Some points:
array([ 0.68, -0.76,  2.65,  2.04, -0.56,  2.42,  0.97,  0.77, -0.36,  1.45, -0.44,  0.54, -0.34,  0.29,  0.48, -0.40,  0.66,  0.65, -1.18, -2.24,  0.82,  1.46, -0.44, -1.67])
array([ 0.78, -0.16, -3.53,  0.06,  0.61,  0.70,  0.53,  1.57,  2.48, -0.36, -0.58,  0.67,  0.00, -0.20,  0.68,  1.71, -0.87, -0.10,  1.27,  1.86, -2.43,  1.29, -0.02, -0.72])
array([ 0.58, -0.20,  0.83,  0.58,  1.72,  0.33, -1.40, -1.58,  0.68,  0.98,  1.07,  0.24,  1.00,  1.24,  1.53, -0.40,  0.36,  0.28,  0.53, -1.37,  1.59, -1.28, -1.04,  0.36])
array([-1.36, -0.49, -0.05,  1.44,  0.66,  0.37, -0.41, -0.22, -0.13,  0.30,  1.20, -0.10, -0.71, -0.18,  1.33, -1.93,  0.57, -0.84, -1.40, -0.61,  1.02,  1.28, -1.69, -0.20])
array([ 0.08,  1.53,  2.62,  0.26, -1.53,  2.13,  0.56,  2.05,  0.02, -0.21, -0.41,  0.21,  0.07,  0.36, -1.14,  0.97, -0.70,  0.98,  2.01,  0.17,  1.81, -1.86,  1.14,  0.78])
array([ 0.33,  1.22,  0.48, -0.95,  2.00, -0.10,  0.19,  0.14, -1.66, -1.71,  3.05, -0.21,  0.98,  1.76, -0.03, -1.79, -0.90,  0.19, -0.46,  0.82,  0.06, -0.37, -0.04,  0.91])
array([ 1.59, -2.11,  0.47,  0.63, -0.01, -0.87,  0.15,  2.69, -0.05, -0.44, -0.96,  0.30,  0.68, -0.68, -1.67,  1.90, -0.38,  0.73,  1.35,  0.67, -0.93, -0.81,  0.88,  0.53])
array([ 0.30,  0.60, -1.24, -1.01,  1.51, -1.67, -0.64, -0.68,  0.99,  0.30, -1.56, -1.50, -0.38,  0.69, -0.09, -1.67, -0.50, -1.10,  0.10,  0.46,  0.49, -0.96,  0.10, -0.23])
array([ 0.84,  0.26, -1.54,  0.35,  1.72, -0.39, -0.74,  0.04, -0.29,  0.57,  1.56,  1.02, -0.24,  0.39,  1.93, -1.25, -0.18,  1.12,  0.83, -1.04, -1.57, -0.79, -1.83,  3.25])
array([-0.69,  0.77,  1.44, -0.46, -0.82,  2.49,  0.91,  1.16, -0.27,  0.41,  0.63, -0.46,  0.19, -0.85, -1.76, -0.36, -0.92, -1.40,  0.76, -0.18,  0.58,  0.70, -0.75,  4.36])
array([-0.39, -0.86, -0.07,  0.12, -1.45,  0.64,  1.72,  0.45,  0.19, -1.57,  2.93,  1.16,  2.84,  0.60, -0.48,  0.95,  0.56,  0.32,  0.14, -0.38, -0.44, -0.58, -0.01,  3.37])
array([-0.10, -0.11, -0.87, -0.56,  1.23, -2.42, -0.08,  0.07,  0.18,  0.19,  1.04, -0.12,  1.13,  0.23,  0.67, -1.38,  0.84, -0.10,  0.39,  0.66, -1.03,  0.44, -0.74,  1.70])
array([ 0.15,  0.02,  1.22, -0.90,  0.39, -1.00,  0.29,  0.48, -0.69,  0.26,  1.66,  0.06,  1.68,  1.40,  0.07,  0.53, -0.43,  0.03,  0.36, -0.59,  0.82,  0.80,  0.54, -1.30])
array([-0.39, -0.01, -1.22,  1.02,  1.35, -0.16, -1.42,  0.79,  0.16,  0.97, -1.73, -0.06, -2.29, -0.37, -0.15,  0.68, -0.30,  0.99, -0.76,  0.81, -0.52,  0.97,  0.24, -1.46])
array([ 0.74,  0.46, -0.30, -1.24, -0.18, -1.73, -1.39,  0.36, -0.02, -0.42,  0.50, -0.48, -1.22, -0.36, -1.31,  0.74, -1.04,  0.06,  0.83,  0.81, -1.03, -0.92, -0.13, -1.01])
array([ 0.12, -0.07,  0.59,  0.15,  0.43,  0.23, -1.10,  0.37,  0.16,  0.76,  0.84, -1.34, -0.16, -1.35, -0.39, -1.23,  0.80,  0.12, -0.94,  0.17, -0.02, -1.24, -0.09, -2.24])
array([ 1.27, -1.75, -2.44,  1.12,  0.26,  0.21,  1.15,  1.19,  0.32, -0.82, -0.25,  0.15, -0.62,  0.34, -0.71,  0.50,  0.23,  0.88,  2.42, -1.79,  0.73, -1.43, -0.65, -0.69])
array([-0.09,  1.63,  1.55, -0.37, -0.59, -0.50, -0.27,  2.01,  0.06,  0.87,  0.50, -0.26, -0.41,  0.24, -0.97, -1.18, -0.29, -0.06, -0.28,  1.09, -0.98,  1.70, -0.42,  0.37])
array([ 0.38, -0.34,  0.71,  0.79, -3.25, -0.62, -0.42,  1.52,  0.06,  1.15,  0.20, -1.45, -0.17,  0.59, -1.27,  0.26, -0.71, -0.42,  1.05,  2.52,  0.42,  0.12,  0.30,  1.64])
array([ 0.26,  0.01,  1.42, -0.45, -1.59, -0.67, -0.56,  1.24, -0.79,  0.55, -0.88, -0.51,  0.06,  0.96, -1.01, -0.82, -0.42,  0.21,  0.72,  2.25, -0.89, -0.56, -0.21,  0.49])
array([ 0.54, -0.36, -0.03,  1.04, -0.71,  0.40, -0.96,  0.63,  0.29,  1.60, -0.31, -0.26, -1.66,  0.05, -1.34, -0.45, -0.98,  0.39, -0.13,  0.25, -0.23,  0.56,  0.65,  0.99])
array([ 1.24, -0.61, -0.81,  0.06, -0.84,  0.56, -0.19, -0.93, -0.30, -0.29, -0.85,  0.64,  0.17,  2.11,  0.00, -0.43, -0.53, -0.45,  0.09, -2.27,  1.31, -0.45, -0.54, -0.62])
array([-0.37,  0.37,  0.23, -0.41,  0.38, -0.85, -0.39, -0.56,  1.53, -0.44,  1.01, -0.45, -0.02,  1.39, -0.01, -2.03,  0.55,  1.24, -0.91, -0.93,  0.23,  1.04, -0.31,  0.49])
array([-0.26,  0.03, -0.65,  0.56,  1.02,  1.76,  0.87,  0.42,  0.42, -1.26,  1.13,  1.36,  1.08,  0.99,  0.28,  2.66,  1.03,  0.83,  0.09,  0.82,  0.15, -1.55, -0.80,  2.08])
array([ 0.24, -0.15,  1.72, -1.16, -1.41,  0.24, -0.48,  0.05, -0.25,  0.94,  0.12,  0.25, -0.06,  0.74, -0.85, -0.36, -0.12,  0.52,  0.87,  0.43,  1.65, -0.25, -0.41,  1.29])
array([ 0.44, -0.30, -0.63, -0.23,  0.99, -0.78, -0.36, -0.78,  0.07,  0.24, -2.17, -0.95, -2.08,  2.00,  1.54,  2.79,  0.08,  0.99,  0.01,  1.37, -0.61, -1.10, -0.06, -0.62])
array([ 0.36,  0.88,  1.05,  1.32, -1.09, -0.53, -0.23, -0.39, -0.24,  1.06,  0.50, -1.20, -0.28, -1.08,  1.74, -1.63, -0.07, -0.39, -0.66,  1.41,  1.55,  1.34,  0.31, -0.52])
array([-0.55, -0.27, -1.18,  0.74,  0.84,  0.52, -0.90,  0.34,  1.60, -0.58,  0.68, -0.26,  1.26,  1.26,  1.02,  0.19,  0.58, -0.25, -1.04,  0.76, -0.23,  0.82, -1.62, -1.26])
array([ 0.34,  0.56, -1.60,  0.72,  0.53, -0.54,  0.27, -1.18,  0.62, -0.62, -0.24, -1.45,  0.52, -0.17, -1.30,  0.86, -0.50,  0.24, -0.20, -1.69,  0.48, -0.04, -0.03, -2.76])
These points spread out most along one direction. Take the direction at right angles to it along which they spread out most. Then take the direction at right angles to both along which they spread out most. Go by this last direction. How many in every 100 of the points above lie lower along it than each point below? Round to a whole number. More than half of the points above lie lower than the first one.
array([-0.10, -0.11, -0.87, -0.56,  1.23, -2.42, -0.08,  0.07,  0.18,  0.19,  1.04, -0.12,  1.13,  0.23,  0.67, -1.38,  0.84, -0.10,  0.39,  0.66, -1.03,  0.44, -0.74,  1.70]) 24
array([-0.26,  0.03, -0.65,  0.56,  1.02,  1.76,  0.87,  0.42,  0.42, -1.26,  1.13,  1.36,  1.08,  0.99,  0.28,  2.66,  1.03,  0.83,  0.09,  0.82,  0.15, -1.55, -0.80,  2.08]) 0
array([ 0.33,  1.22,  0.48, -0.95,  2.00, -0.10,  0.19,  0.14, -1.66, -1.71,  3.05, -0.21,  0.98,  1.76, -0.03, -1.79, -0.90,  0.19, -0.46,  0.82,  0.06, -0.37, -0.04,  0.91]) 31
array([ 1.24, -0.61, -0.81,  0.06, -0.84,  0.56, -0.19, -0.93, -0.30, -0.29, -0.85,  0.64,  0.17,  2.11,  0.00, -0.43, -0.53, -0.45,  0.09, -2.27,  1.31, -0.45, -0.54, -0.62]) 45
array([ 0.74,  0.46, -0.30, -1.24, -0.18, -1.73, -1.39,  0.36, -0.02, -0.42,  0.50, -0.48, -1.22, -0.36, -1.31,  0.74, -1.04,  0.06,  0.83,  0.81, -1.03, -0.92, -0.13, -1.01]) 34
array([ 1.27, -1.75, -2.44,  1.12,  0.26,  0.21,  1.15,  1.19,  0.32, -0.82, -0.25,  0.15, -0.62,  0.34, -0.71,  0.50,  0.23,  0.88,  2.42, -1.79,  0.73, -1.43, -0.65, -0.69]) 10
array([ 0.15,  0.02,  1.22, -0.90,  0.39, -1.00,  0.29,  0.48, -0.69,  0.26,  1.66,  0.06,  1.68,  1.40,  0.07,  0.53, -0.43,  0.03,  0.36, -0.59,  0.82,  0.80,  0.54, -1.30]) 52
array([ 0.68, -0.76,  2.65,  2.04, -0.56,  2.42,  0.97,  0.77, -0.36,  1.45, -0.44,  0.54, -0.34,  0.29,  0.48, -0.40,  0.66,  0.65, -1.18, -2.24,  0.82,  1.46, -0.44, -1.67]) 93
array([ 0.58, -0.20,  0.83,  0.58,  1.72,  0.33, -1.40, -1.58,  0.68,  0.98,  1.07,  0.24,  1.00,  1.24,  1.53, -0.40,  0.36,  0.28,  0.53, -1.37,  1.59, -1.28, -1.04,  0.36]) 41
array([ 0.38, -0.34,  0.71,  0.79, -3.25, -0.62, -0.42,  1.52,  0.06,  1.15,  0.20, -1.45, -0.17,  0.59, -1.27,  0.26, -0.71, -0.42,  1.05,  2.52,  0.42,  0.12,  0.30,  1.64]) 72
